Here are some rows, each followed by its group. Rows of different groups can look alike.
-0.5;0.2;1.0;-1.0;-0.9;-1.3;1.4;0.8;-1.3;0.5;-0.8;0.7;-1.6;-0.2;0.9;1.3;0.7;-1.0;-0.6;1.0;0.9;0.5;0.6;-0.2;-1.6;-0.7;0.8;-0.9;-1.3;-1.5;1.4;-0.7 Mg
0.3;-0.5;-1.2;-0.6;1.2;1.4;0.1;-1.2;-1.1;-0.2;0.6;-0.7;0.3;-0.6;0.2;-0.5;0.2;1.1;-0.9;-1.2;-0.3;-0.2;-1.4;0.0;1.2;-0.9;0.3;0.4;-0.4;1.0;-0.5;-0.9 KI
-1.3;0.4;-1.0;1.4;-0.9;0.0;-0.9;-0.9;1.7;0.3;-1.2;-1.7;0.9;-1.6;-0.2;-0.9;0.0;-0.7;1.4;-1.4;-0.3;-1.7;-1.0;-1.7;0.2;1.3;-0.2;0.7;1.1;-0.2;-1.0;1.4 TA
0.9;1.8;2.2;-0.5;0.1;-0.1;2.3;2.5;-0.2;2.2;0.8;1.5;0.3;1.4;2.3;2.6;2.2;0.6;-0.9;1.6;2.9;1.2;2.3;0.9;0.5;-0.7;1.8;-0.4;-0.2;0.5;2.0;-0.8 Um
0.5;0.0;-1.2;-1.0;0.7;0.3;-0.2;-0.8;-0.6;0.2;1.0;-0.8;0.5;0.1;-0.6;-0.7;0.0;0.8;-1.2;-1.0;-0.4;-0.7;-1.0;0.4;0.8;-0.8;0.3;-0.6;-0.5;1.0;-1.4;-0.9 KI
-1.7;-0.3;-0.5;0.8;-1.9;-1.1;-0.4;-0.4;1.2;-0.5;-1.7;-0.7;-0.7;-1.3;-0.6;-0.4;-0.5;-1.9;1.5;-0.7;-0.5;-0.9;-0.6;-1.4;-1.5;1.5;-0.1;-0.1;0.2;-1.8;-0.5;1.7 Wn
0.9;-0.4;0.4;2.0;1.4;1.5;-0.6;0.5;1.6;-0.4;0.7;0.5;1.8;0.8;-0.3;-0.3;-0.4;1.3;1.4;0.5;-0.4;0.4;0.5;0.6;1.6;1.7;-1.0;1.8;2.1;1.5;0.4;1.2 QW
1.1;0.1;-1.2;-1.2;1.1;0.0;-0.3;-0.9;-1.2;0.2;1.2;-0.8;0.3;0.2;-0.2;-1.1;0.1;1.3;-1.5;-1.0;-0.7;-0.7;-1.0;0.4;1.3;-1.1;0.2;-0.5;-0.9;1.2;-1.4;-0.9 Mg
-0.6;-0.7;-1.0;1.5;0.3;1.4;-0.5;-1.0;1.6;-1.0;-0.1;-0.4;1.1;-0.8;-0.6;-0.9;-0.5;-0.1;1.7;-0.7;-1.0;-0.4;-1.0;-0.4;0.5;1.8;-0.1;1.6;1.7;0.0;-0.7;1.8 TA
-1.7;0.5;-0.7;1.1;-1.4;-0.9;-0.7;-0.4;1.4;0.2;-1.7;-1.9;0.2;-1.4;-0.1;-0.6;-0.3;-1.5;1.4;-1.2;-0.2;-2.0;-0.6;-1.9;-0.7;1.2;-0.9;0.1;0.9;-0.7;-0.5;1.6 TA
0.5;-0.2;-0.2;1.4;0.7;0.8;-1.1;0.3;1.9;-0.4;0.6;-0.5;1.9;0.5;-0.7;-0.4;-0.8;0.8;0.9;-0.3;-0.3;-0.6;0.5;0.1;1.4;1.0;-1.3;1.0;1.8;1.4;-0.7;1.1 QW
-1.5;0.2;-0.9;1.4;-0.9;-0.4;-0.4;-0.9;1.1;0.0;-1.6;-1.6;0.0;-1.6;-0.2;-0.6;-0.5;-1.3;1.6;-1.2;-0.7;-1.6;-1.0;-1.7;-0.6;1.4;-0.5;0.7;0.9;-0.8;-0.6;1.5 TA
1.5;0.9;2.1;0.6;0.9;0.6;1.5;2.2;0.5;1.4;1.1;1.8;1.2;1.6;1.4;1.9;1.6;1.2;-0.1;1.9;2.0;1.3;2.0;1.5;1.3;0.5;1.0;0.7;0.6;1.1;1.7;-0.1 HV
0.3;-0.4;-1.1;-0.7;1.0;1.1;0.1;-1.2;-1.0;0.0;0.4;-0.5;0.2;-0.9;0.4;-0.5;0.6;0.9;-0.9;-1.1;-0.3;-0.2;-1.5;-0.2;1.0;-0.9;0.8;0.4;-0.7;0.7;-0.5;-1.0 KI
0.8;-0.2;1.7;-0.5;0.3;-0.2;0.7;1.2;-0.9;0.3;0.3;1.5;-0.6;0.8;0.8;1.3;0.6;0.5;-0.7;1.5;1.1;1.5;1.4;0.7;-0.2;-1.0;0.1;-0.3;-0.8;0.0;1.7;-1.2 Um
-1.1;-0.6;-0.9;1.1;-0.5;0.7;0.1;-1.3;0.6;-0.8;-0.9;-0.5;0.1;-1.5;-0.5;-0.8;-0.4;-1.0;1.4;-0.7;-1.1;-0.5;-1.5;-0.9;-0.3;1.6;0.6;1.4;0.7;-0.9;-0.5;1.2 TA
-0.2;-0.6;-0.4;0.3;0.2;0.4;-0.3;-0.6;0.0;-0.8;-0.1;-0.1;0.1;-0.2;-0.7;-0.7;-0.8;-0.2;0.2;-0.1;-0.9;0.0;-0.5;0.0;-0.1;0.3;-0.4;0.6;0.3;-0.1;-0.3;-0.1 HV
-1.2;0.3;-0.9;0.7;-0.8;-0.4;-1.1;-0.5;1.2;0.1;-1.2;-1.5;0.4;-1.4;-0.2;-0.9;0.0;-0.7;0.7;-1.4;-0.4;-1.6;-0.8;-1.6;0.0;0.6;-0.4;0.1;0.7;-0.3;-0.9;0.7 TA
-1.7;0.0;-0.6;0.8;-1.8;-1.3;-0.8;-0.3;1.3;-0.3;-1.8;-1.2;-0.4;-1.3;-0.3;-0.7;-0.5;-1.6;1.4;-0.9;-0.5;-1.4;-0.4;-1.7;-1.3;1.2;-0.8;-0.3;0.5;-1.4;-0.5;1.7 Wn
-1.0;0.2;-1.0;1.0;-0.6;-0.2;-0.6;-1.0;1.2;-0.1;-0.7;-1.5;0.6;-0.9;-1.0;-0.7;-0.7;-0.9;1.0;-1.0;-0.7;-1.5;-1.1;-0.8;-0.2;1.2;-0.2;0.4;0.9;-0.3;-1.2;1.1 TA
0.6;2.0;2.1;-0.9;-0.3;-0.7;2.6;2.2;-0.8;2.5;0.2;1.3;-0.6;1.0;2.4;2.7;2.4;0.0;-1.1;1.7;2.8;1.1;1.9;0.7;-0.3;-0.9;2.2;-0.9;-1.0;-0.2;2.2;-1.1 Um
-1.0;1.0;0.2;-1.0;-1.1;-1.3;1.1;0.3;-0.9;0.9;-0.9;-0.4;-1.3;-0.6;0.9;0.8;0.7;-1.3;-0.6;0.1;0.8;-0.5;0.1;-0.7;-1.6;-0.8;0.9;-1.1;-0.9;-1.3;0.6;-0.6 Zw
-1.5;-0.1;-0.6;1.0;-1.8;-1.2;-0.4;-0.9;1.0;-0.4;-1.7;-0.6;-1.2;-1.1;-0.4;-0.8;-0.5;-1.9;2.0;-0.5;-1.0;-0.6;-0.8;-1.2;-1.9;1.8;-0.1;-0.1;0.2;-2.0;-0.4;2.1 Wn
0.5;-0.2;-0.9;-0.8;0.7;0.5;-0.3;-1.3;-1.2;-0.3;0.6;-0.1;-0.6;0.0;-0.3;-0.9;-0.3;0.6;-0.6;-0.4;-0.9;0.4;-1.0;0.5;0.1;-0.8;0.2;-0.1;-0.9;0.3;-0.6;-0.7 IQ
0.3;0.0;-1.2;-1.0;0.6;0.3;-0.1;-1.0;-0.7;0.0;1.0;-1.1;0.4;0.0;-0.6;-0.5;-0.4;0.6;-1.0;-1.0;-0.3;-0.8;-1.0;0.3;0.6;-1.0;-0.1;-0.5;-0.5;0.9;-1.4;-0.7 KI
-0.2;-0.2;-0.1;-0.7;-0.6;-0.8;-0.8;-0.2;-0.6;-0.3;-0.3;-0.3;-0.4;-0.1;-0.6;-0.5;-0.5;-0.3;-0.8;-0.3;-0.4;-0.2;0.0;-0.2;-0.3;-0.8;-0.6;-0.7;-0.7;-0.3;-0.5;-0.7 Zw
0.1;-0.7;-0.3;0.4;0.1;0.5;-0.5;-0.3;0.5;-0.6;0.2;-0.1;0.7;0.0;-0.7;-0.4;-0.6;0.3;0.1;0.0;-0.3;0.0;-0.1;0.1;0.6;0.4;-0.5;0.5;0.3;0.3;-0.5;0.1 QW
0.6;-0.7;0.2;2.0;1.2;1.6;-0.4;-0.3;1.6;-0.9;0.7;0.5;1.4;0.2;-0.7;-0.3;-0.8;0.7;1.8;0.4;-0.6;0.5;-0.1;0.6;1.2;1.8;-0.5;2.0;1.7;1.0;0.0;1.3 QW
0.0;-0.7;-0.3;0.4;0.2;0.6;-0.4;-0.3;0.2;-0.8;0.1;0.1;0.4;-0.1;-0.7;-0.4;-0.5;0.1;0.2;0.1;-0.6;0.0;-0.3;0.2;0.2;0.3;-0.4;0.5;0.5;0.1;-0.3;0.1 HV
1.5;0.5;1.4;1.2;1.3;0.9;0.7;1.9;1.2;0.6;1.5;1.1;1.9;1.8;0.6;1.0;0.4;1.4;0.4;1.3;1.0;0.8;1.8;1.3;1.7;0.9;-0.1;1.1;1.8;1.8;1.0;0.4 QW
1.2;1.0;2.1;0.3;0.7;0.4;1.3;2.3;0.0;1.5;0.6;1.6;0.7;1.4;1.9;1.7;1.7;1.2;-0.4;1.6;2.0;1.4;2.1;0.9;1.1;-0.2;0.7;0.4;0.4;0.9;2.2;-0.6 HV
1.1;-0.3;0.6;1.2;1.1;1.2;0.0;1.3;1.7;-0.2;1.3;0.8;2.1;1.3;-0.1;0.4;-0.1;1.2;0.6;0.5;0.3;0.4;1.2;1.0;1.8;1.2;-0.5;1.1;1.9;1.6;0.1;0.9 QW
0.6;0.0;-1.3;-1.0;0.9;0.5;-0.3;-1.1;-0.9;0.1;1.0;-0.7;0.3;0.2;-0.3;-0.8;-0.1;1.0;-0.9;-0.9;-0.6;-0.3;-1.1;0.5;0.7;-1.0;0.1;-0.4;-0.4;1.0;-1.1;-0.7 IQ
0.0;0.3;-0.7;-0.9;-0.3;-0.8;-1.0;-0.4;-0.6;-0.1;0.0;-0.7;-0.3;0.1;-0.7;-0.8;-0.6;-0.1;-0.9;-0.5;-0.6;-0.7;-0.2;-0.1;-0.3;-0.9;-0.7;-1.2;-0.6;0.1;-1.0;-0.6 KI
1.1;-0.3;1.1;0.5;1.0;0.8;0.5;1.0;0.3;-0.1;1.0;1.2;0.7;1.1;0.3;0.8;0.0;0.9;0.0;1.3;0.6;1.2;1.1;1.1;0.9;0.2;-0.1;0.8;0.6;0.9;1.0;-0.2 HV
-0.6;0.4;-1.0;0.5;-0.6;-0.7;-1.3;0.0;1.1;0.0;-0.5;-1.5;1.2;-0.5;-0.9;-1.1;-0.6;-0.3;-0.2;-1.3;-0.7;-2.0;-0.2;-1.1;0.6;0.5;-0.9;-0.2;1.0;0.3;-1.6;0.2 QW
0.8;-0.1;-1.3;-1.1;1.3;1.1;-0.1;-0.9;-0.7;0.2;1.2;-0.5;0.5;-0.1;0.3;-0.7;0.8;1.5;-1.2;-1.2;-0.1;-0.3;-1.2;0.4;1.3;-1.1;0.7;-0.3;-0.7;1.3;-1.0;-0.9 IQ
0.5;-0.8;0.5;0.1;0.5;0.8;0.4;0.2;-0.1;-0.6;0.7;1.0;0.2;0.7;-0.2;0.6;-0.2;0.4;0.0;0.9;0.3;1.1;0.4;1.0;0.2;0.0;0.0;0.5;0.1;0.2;0.5;-0.3 HV
-0.1;-0.2;-0.2;0.1;0.0;-0.1;-0.8;-0.2;0.0;-0.4;0.0;-0.4;0.3;-0.1;-0.5;-0.6;-0.7;0.0;-0.3;-0.2;-0.4;-0.4;0.0;-0.3;0.2;-0.4;-0.9;0.1;0.3;0.3;-0.4;-0.4 HV
0.2;-0.9;0.6;-0.9;-0.1;-0.6;0.1;-0.4;-1.4;-0.9;-0.1;1.1;-1.5;0.1;-0.7;0.2;-0.8;-0.4;-0.5;1.0;-0.5;1.2;0.0;0.6;-1.2;-0.6;0.0;-0.5;-1.5;-1.0;0.5;-0.8 Mg
-1.6;0.1;-0.6;1.2;-1.2;-0.4;-0.1;-0.9;1.0;0.2;-1.8;-1.2;-0.1;-2.0;0.0;-0.3;-0.1;-1.4;1.5;-1.2;-0.2;-1.2;-1.0;-1.8;-0.6;1.4;0.3;0.7;0.4;-1.1;-0.5;1.1 TA
-1.2;-0.3;-0.9;0.7;-0.7;0.3;-0.7;-0.7;0.9;-0.3;-1.1;-0.9;0.1;-1.3;-0.1;-0.8;0.1;-0.7;0.9;-1.2;-0.5;-0.9;-1.0;-1.3;-0.2;0.9;-0.1;0.4;0.5;-0.6;-0.5;0.9 TA
1.2;-0.4;0.8;1.9;1.3;1.6;0.0;0.6;1.7;-0.2;1.2;0.9;1.9;1.2;-0.1;0.6;-0.4;1.4;1.3;0.9;0.5;1.0;0.9;1.2;1.8;1.4;-0.6;1.8;1.8;1.6;0.5;1.1 QW
-1.8;-0.3;-0.5;0.8;-1.7;-0.4;-0.2;-0.4;1.3;-0.3;-1.7;-1.1;-0.3;-1.8;0.1;-0.2;0.0;-1.7;1.6;-0.9;0.1;-1.1;-0.7;-1.8;-1.1;1.3;-0.2;0.2;0.5;-1.4;-0.1;1.6 Wn
0.9;-0.8;0.4;1.6;1.2;1.8;0.0;0.3;1.5;-0.6;1.1;0.8;1.8;0.8;-0.3;0.2;-0.3;1.1;1.3;0.7;0.1;0.9;0.4;1.0;1.5;1.5;-0.5;1.7;1.8;1.4;0.3;1.2 QW
-0.9;0.8;0.7;-0.9;-1.2;-1.3;1.5;0.4;-1.3;1.0;-1.1;0.1;-1.6;-0.6;1.1;1.2;0.9;-1.3;-0.5;0.4;1.1;0.1;0.3;-0.5;-1.6;-0.7;1.2;-0.9;-1.3;-1.6;1.1;-0.6 Mg
-0.4;-0.3;-0.5;0.4;-0.3;-0.1;-0.7;-0.7;0.2;-0.6;-0.3;-0.8;0.2;-0.5;-0.6;-0.7;-0.9;-0.4;0.2;-0.4;-0.7;-0.6;-0.4;-0.5;0.0;0.1;-0.8;0.4;0.4;-0.1;-0.6;0.1 QW
-0.1;-0.2;-0.2;-0.5;-0.2;-0.4;-0.9;-0.4;-0.9;-0.4;-0.6;0.0;-0.7;-0.3;-0.2;-0.9;-0.2;0.0;-0.7;-0.4;-0.9;0.1;-0.3;-0.4;-0.2;-0.7;-0.4;-0.3;-0.7;-0.4;-0.1;-0.7 Zw
0.7;0.1;0.2;-0.6;0.3;-0.7;-1.3;-0.2;-0.9;-0.3;0.3;0.1;-0.3;0.6;-0.8;-0.9;-0.8;0.5;-1.0;0.3;-0.7;0.3;0.4;0.4;0.2;-1.1;-0.9;-0.5;-0.7;0.3;-0.4;-1.1 Zw
-1.4;-0.1;-1.1;1.4;-0.7;0.3;-0.5;-0.9;1.3;-0.2;-1.3;-1.3;0.3;-1.6;-0.2;-0.8;-0.2;-0.9;1.5;-1.4;-0.7;-1.2;-1.2;-1.5;-0.2;1.5;-0.1;0.9;1.2;-0.6;-0.6;1.5 TA
-0.2;-0.3;-0.1;-0.3;-0.2;-0.3;-0.8;-0.8;-1.1;-0.6;-0.5;0.0;-1.0;-0.3;-0.3;-0.6;-0.7;-0.2;-0.3;0.0;-0.7;0.3;-0.4;-0.3;-0.6;-0.8;-0.7;-0.2;-0.7;-0.4;0.1;-0.7 Zw
0.8;0.3;1.6;-0.6;0.3;-0.2;1.0;1.6;-0.8;0.6;0.6;1.3;-0.3;1.4;1.0;1.5;0.6;0.5;-0.7;1.6;1.3;1.2;1.7;1.1;-0.1;-1.0;-0.2;-0.5;-0.4;0.3;1.7;-0.8 Um
0.1;0.2;-1.0;-0.6;0.6;0.5;-0.6;-1.1;-0.8;0.1;0.4;-0.9;-0.1;-0.3;0.1;-0.8;0.0;0.7;-0.6;-1.1;-0.6;-0.4;-1.0;-0.1;0.5;-1.1;-0.2;-0.2;-0.4;0.6;-0.7;-0.7 KI
1.3;0.1;-0.9;-1.0;1.4;0.5;-0.5;-1.4;-1.2;0.1;1.3;0.2;-0.4;0.5;-0.3;-0.8;0.1;1.4;-0.8;-0.4;-0.9;0.8;-1.1;1.1;0.6;-1.0;0.7;-0.5;-1.2;0.8;-1.0;-0.8 Mg
1.2;0.2;-0.7;-0.9;1.2;0.4;-0.9;-1.3;-1.3;-0.2;1.2;0.1;-0.5;0.8;-0.5;-1.1;-0.4;1.3;-0.8;-0.2;-1.2;0.7;-0.6;1.0;0.5;-1.2;0.0;-0.4;-0.9;0.8;-0.8;-0.9 Mg
-0.3;-0.2;0.1;-0.5;-0.6;-0.7;0.0;0.2;-0.4;-0.1;-0.3;0.0;-0.3;0.0;-0.1;0.3;-0.2;-0.4;-0.6;0.0;0.3;-0.2;0.3;-0.2;-0.5;-0.6;-0.3;-0.7;-0.4;-0.5;0.0;-0.5 Um
0.0;-0.7;-0.4;-0.8;-0.2;0.0;-0.3;-0.7;-0.9;-0.7;0.0;0.3;-0.7;-0.1;-0.7;-0.4;-0.5;-0.1;-0.7;0.1;-0.6;0.5;-0.5;0.3;-0.6;-0.5;0.1;-0.4;-1.0;-0.6;-0.4;-0.5 Zw
0.2;0.1;-1.0;-0.9;0.3;-0.1;-0.5;-0.8;-0.6;0.1;0.4;-0.8;-0.1;-0.1;-0.4;-0.8;0.0;0.2;-1.0;-0.8;-0.7;-0.7;-0.9;0.1;0.2;-0.8;0.1;-0.7;-0.6;0.4;-1.2;-0.7 IQ
1.1;1.6;2.0;-0.3;0.4;-0.2;1.3;2.6;0.3;1.9;0.9;1.1;0.8;1.6;1.8;1.9;2.0;0.9;-0.9;1.6;2.5;0.7;2.3;0.9;0.8;-0.6;0.7;-0.5;0.2;1.1;1.7;-0.8 Um
0.2;0.0;-0.8;-0.6;0.5;0.1;-0.6;-1.1;-1.1;-0.2;0.2;-0.2;-0.6;-0.2;-0.2;-1.0;-0.2;0.5;-0.6;-0.5;-0.9;0.1;-0.9;0.2;0.0;-0.9;0.0;-0.2;-0.8;0.1;-0.6;-0.7 IQ
0.9;-1.1;0.8;-0.9;0.5;0.3;-0.3;0.1;-1.2;-1.0;0.7;1.5;-1.0;1.0;-0.3;0.2;-0.7;0.6;-0.6;1.1;-0.2;1.9;0.7;1.2;-0.3;-1.0;-0.6;-0.3;-1.1;0.0;0.8;-0.8 Zw
0.3;0.1;-1.0;-0.7;0.5;0.0;-0.5;-0.9;-1.0;0.0;0.4;-0.5;0.0;-0.2;-0.5;-1.0;-0.2;0.5;-1.0;-0.8;-0.7;-0.5;-0.9;0.1;0.4;-0.9;0.1;-0.4;-0.6;0.4;-1.1;-0.9 KI
-0.9;0.8;0.6;-1.0;-1.3;-1.2;1.2;0.8;-0.9;0.9;-0.9;0.0;-1.3;-0.4;1.3;1.2;0.9;-1.1;-0.6;0.1;1.2;-0.1;0.6;-0.7;-1.4;-0.9;0.7;-1.1;-0.9;-1.4;1.1;-0.6 Mg
Which 4 groups are nearest to each row below, nearest first, going by the distance to the centre of the group?
-0.1;-0.7;0.9;-1.0;-0.6;-0.7;0.5;0.5;-1.1;-0.5;-0.3;0.9;-1.5;0.2;0.2;0.8;-0.1;-0.5;-0.6;1.0;0.5;0.9;0.7;0.2;-1.2;-0.9;-0.2;-0.8;-1.3;-0.9;1.0;-0.6 ~ Mg Zw HV Um
1.1;0.8;2.0;-0.1;0.6;0.2;1.8;1.9;-0.4;1.1;1.1;1.6;0.2;1.6;1.2;2.1;1.0;0.6;-0.5;1.9;1.9;1.5;1.9;1.5;0.4;-0.4;0.8;0.0;0.0;0.6;1.8;-0.7 ~ Um HV Mg Zw
-0.6;0.5;0.5;-0.7;-1.0;-1.2;0.8;0.3;-1.1;0.5;-0.8;0.0;-1.0;-0.4;0.5;0.6;0.3;-1.0;-0.7;0.3;0.6;-0.2;0.3;-0.5;-1.1;-0.6;0.5;-0.8;-1.0;-1.1;0.5;-0.6 ~ Mg Zw Um HV
Which 5 groups are nearest to each row below, nearest first, going by the distance to the centre of the group?
0.7;1.8;2.0;-0.7;-0.1;-0.4;2.5;2.4;-0.5;2.2;0.7;1.2;-0.2;1.6;2.1;2.7;1.9;0.2;-0.9;1.6;2.7;1.1;2.2;1.1;-0.1;-0.8;1.5;-0.8;-0.4;0.2;2.1;-0.8 ~ Um HV Mg Zw QW
0.9;-0.3;0.7;0.2;0.5;0.4;0.2;1.3;0.5;-0.1;0.9;0.7;1.0;1.0;-0.1;0.4;0.1;0.7;-0.4;0.8;0.5;0.3;1.2;0.8;1.0;0.1;-0.3;0.3;0.7;0.9;0.3;-0.2 ~ HV QW Um Zw Mg
1.2;0.4;0.9;1.0;0.9;0.5;-0.5;1.5;1.6;0.4;1.0;0.2;2.0;1.4;0.1;0.1;0.1;1.2;0.1;0.6;0.6;-0.2;1.5;0.6;1.9;0.6;-1.0;0.6;1.6;1.9;0.0;0.4 ~ QW HV Um KI IQ
Which 5 groups are nearest to each row below, nearest first, going by the distance to the group's nearest row?
0.1;-0.1;0.0;0.3;0.0;-0.1;-1.0;-0.3;0.0;-0.2;-0.3;-0.4;0.2;-0.2;-0.3;-0.5;-0.5;0.2;-0.1;-0.1;-0.3;-0.2;0.0;-0.4;0.4;-0.3;-0.9;0.2;0.0;0.3;-0.2;-0.5 ~ HV QW Zw Um KI
-0.6;0.3;0.4;-0.9;-1.1;-1.1;0.7;0.5;-0.8;0.6;-0.8;-0.1;-1.0;-0.3;0.4;0.8;0.5;-0.9;-0.8;0.2;0.7;-0.2;0.2;-0.4;-1.0;-0.6;0.5;-1.1;-1.1;-1.0;0.5;-0.7 ~ Zw Mg Um KI HV
1.3;1.4;2.1;0.5;1.0;0.9;2.0;2.2;0.6;1.8;1.3;1.7;1.0;1.7;2.1;2.3;1.9;1.2;0.2;1.8;2.4;1.6;2.2;1.4;1.0;0.1;1.3;0.7;0.9;1.1;2.3;0.0 ~ HV Um QW Zw Mg
0.4;-0.1;-1.2;-0.7;1.3;1.1;-0.1;-1.3;-0.8;0.0;1.0;-1.0;0.3;-0.1;-0.1;-0.6;-0.1;1.0;-0.7;-1.2;-0.5;-0.4;-1.3;0.3;0.8;-1.1;-0.1;0.2;-0.2;1.2;-0.8;-0.7 ~ IQ KI Mg HV QW
-0.3;-0.2;0.0;-0.6;-0.6;-0.7;-0.1;0.2;-0.3;-0.3;0.0;-0.3;-0.2;0.2;-0.5;0.1;-0.7;-0.5;-0.6;0.0;0.2;-0.3;0.4;0.0;-0.5;-0.6;-0.8;-0.7;-0.3;-0.3;-0.3;-0.4 ~ Um Zw HV KI QW
0.8;-0.6;1.3;-0.5;0.5;0.2;0.6;0.8;-1.1;-0.3;0.7;1.4;-0.5;1.2;0.3;1.0;-0.3;0.6;-0.5;1.5;0.6;1.6;1.3;1.1;-0.3;-0.9;-0.6;0.0;-0.4;0.1;1.5;-0.8 ~ Um Zw HV Mg QW
-0.2;-0.6;-0.1;-0.5;-0.2;-0.4;-0.2;-0.5;-0.9;-0.9;-0.3;0.3;-0.9;-0.2;-0.6;-0.4;-0.8;-0.5;-0.4;0.1;-0.9;0.3;-0.4;-0.1;-0.7;-0.6;-0.1;-0.2;-0.7;-0.7;-0.2;-0.7 ~ Zw Um Mg IQ HV
-1.3;0.1;-0.9;1.3;-0.7;0.1;-0.1;-1.4;1.0;-0.2;-1.1;-1.3;0.1;-1.5;-0.6;-0.6;-0.5;-1.3;1.7;-0.7;-0.8;-1.1;-1.5;-1.0;-0.6;1.6;0.2;0.9;0.8;-0.8;-0.7;1.5 ~ TA Wn QW HV Zw
Which 5 groups are nearest to each row below, nearest first, going by the average distance to the group's rows?
1.2;0.6;1.7;-0.4;0.6;-0.6;1.3;2.0;-0.2;0.7;1.1;1.4;0.4;1.6;0.4;1.6;0.5;0.4;-0.9;1.8;1.2;0.8;1.8;1.4;0.3;-0.4;0.5;-0.5;-0.1;0.5;1.1;-0.9 ~ Um HV Zw Mg QW
-1.6;0.2;-0.5;0.9;-2.0;-1.4;-1.0;-0.3;1.5;0.0;-1.9;-0.7;-0.7;-1.3;-0.2;-0.8;0.2;-1.6;1.8;-0.9;-0.4;-1.0;-0.5;-1.7;-1.4;1.7;-0.1;-0.4;0.3;-1.8;-0.6;1.9 ~ Wn TA Zw KI IQ
-0.2;-0.5;-0.3;-0.4;-0.2;-0.2;-0.4;-0.2;-0.3;-0.5;-0.2;0.0;-0.1;-0.2;-0.6;-0.4;-0.3;-0.2;-0.5;-0.1;-0.5;-0.2;-0.3;-0.2;-0.3;-0.4;-0.2;-0.3;-0.2;-0.3;-0.3;-0.6 ~ Zw IQ KI HV Mg
Which 4 groups are nearest to each row below, nearest first, going by the average distance to the group's rows?
-0.4;-0.7;-0.4;0.3;0.1;0.6;-0.2;-1.0;-0.2;-0.8;-0.3;-0.2;-0.4;-0.6;-0.5;-0.5;-0.8;-0.4;0.4;-0.3;-0.8;0.3;-0.7;-0.2;-0.4;0.1;-0.2;0.7;0.0;-0.4;-0.2;-0.1 ~ Zw IQ KI TA
0.1;-0.5;-0.7;-1.1;-0.1;-0.1;-0.1;-0.7;-0.9;-0.6;0.4;0.2;-0.7;0.0;-0.8;-0.5;-0.4;-0.2;-0.8;-0.2;-0.6;0.2;-0.6;0.4;-0.5;-0.7;0.6;-0.7;-1.0;-0.4;-0.8;-0.7 ~ IQ Zw KI Mg
1.5;0.3;1.8;1.5;1.6;1.5;1.2;1.3;0.7;0.6;1.1;1.8;1.1;1.4;1.1;1.4;0.6;1.4;0.9;1.8;1.2;1.8;1.5;1.3;1.4;0.8;0.4;1.7;1.3;1.4;1.8;0.3 ~ HV QW Um Zw
Which 4 groups are nearest to each row below, nearest first, going by the distance to the group's nearest row?
0.9;0.0;1.3;-0.5;0.3;-0.2;0.5;1.4;-0.4;0.4;0.7;1.1;0.1;1.4;0.4;1.2;0.2;0.7;-0.9;1.3;1.2;1.0;1.5;1.0;0.3;-0.8;-0.4;-0.6;-0.4;0.6;1.0;-0.9 ~ Um HV Zw Mg
0.7;0.1;1.7;-1.1;0.0;-0.7;1.7;1.9;-0.9;0.5;0.8;1.6;-0.5;1.4;0.8;1.8;0.7;0.0;-1.2;1.7;1.4;1.3;1.8;1.2;-0.4;-0.9;0.7;-0.8;-0.8;-0.2;1.4;-0.9 ~ Um HV Mg Zw
